(in the rows, 128 means zero)
Where one turn sends some rows of the set: a few examples, then the rows asked:
pes: [157 132 124 170 150 146 138 139  90 107 134  99 127 111 142 143 113 132
 103 148  95 127]
lefet: [152 145 131 138 160 107 148 138 136  83 153 109 124  93 129  97 133 153
 154 118 109 114]
bopo: [125 164 100  73 118 136 116 147 118 102 131 128 148 136 116 120 152 120
 144 152 144 125]
Misu: [138 166  90  82 113 138 105 140 126 118 124 112 144 133 129 130 144 107
 114 162 133 139]
fuvob: [140 155 163 119  98 121 141 124 111 124 131 124 153 121 155 101 117 133
 128 111 187 146]
dit: [129 134 103 109 122 150 130 133 135 137 144  73 107 127 122 130 119 166
  82 144 118 116]
kig: [118 127  93 139 146 117 153 102 130 116 144 159 149 122 127 117 121 145
  87 147 107 109]
lol: [112 111  84 156 158 119 138 121 158 116 158 126 142 131 151 136 144 132
 132 137 136 112]
sed: [146 145 125 168 108 154 121 146 154 114 152 155 144 148 140 118 121 133
 131  89 119  93]
Digi: [150 148 124 170 105 139 114 144 159 118 137 154 140 138 130 113 114 121
  98  90 103 110]
baza: [131 134 146 143 154 125 154 152  93  75 144 116 123 123 141 134 131 154
 127 122  94 116]
karok: [120 124  89 140 152 134 158 103 135 120 160 151 140 133 148 130 129 148
 128 143 126  89]
gofor: [149 158 154 122  98 122 135 120 124 134 130 113 148 117 166 104 114 125
 124 115 188 148]
Ranov: [125 165 100  76 115 136 116 146 108 111 121 130 138 140 121 134 146 108
 121 156 134 130]
Tas: [112 130 113 102 133 132 145 147 121 132 131  97  82 133 109 139 125 148
 104 128 127  99]
Nebuz: [136 151 163 125  98 121 141 130 101 128 120 127 147 125 153 114 114 120
 117 114 185 150]
Bazil: [179 143 107 167 155 127 131 126 131 114 145  89 128  84 129 105 114 131
 129 143 109 125]
romo: [161 141 158 114 112  84 114 152 104 122 102 115 137 114 167 133  97 148
 105 123 138 112]
Zalug: [109 124 106 116 139 130 140 155 125 122 138  98 108 121  78 110 130 156
 135 126 150 102]
vaz: [147 155 157 128 100 121 135 124 113 140 120 116 141 120 162 118 114 112
 112 117 184 150]
sov: [162 143 153 117 120  88 121 153  96 124 107 128 139 108 147 119  98 147
 144 120 158  93]
Rebo: [147 143 123 173 109 142 109 149 170 115 148 142 143 142 141 114 123 126
 118  87 114 110]
ser: [171 133 142 134 117 105 104 155 108 125 120 105 163 107 150 112 101 154
 152 129 170 105]
Dubaz: [109 112  87 156 152 104 133 119 156 111 140 133 151 121 129 124 136 130
  91 139 118 132]
fel: [150 151 126 166 106 150 124 141 142 119 143 166 139 143 129 114 111 128
 111  94 108  95]
Zup: [139 166  88  79 114 138 104 140 136 110 135 111 153 129 124 116 149 117
 136 158 145 135]
banod: [169 134 145 133 110 102  97 154 115 125 114  91 162 112 172 126 101 156
 115 131 150 123]
nafug: [128 125  95 124 127 148 122 140 140 126 150  73 135 117  91  99 124 174
 113 142 141 121]

lefet moves to Bazil
kig moves to karok
Now these:
fuvob moves to gofor
fel moves to sed
ser moves to banod
Zup moves to Misu
Tas moves to Zalug

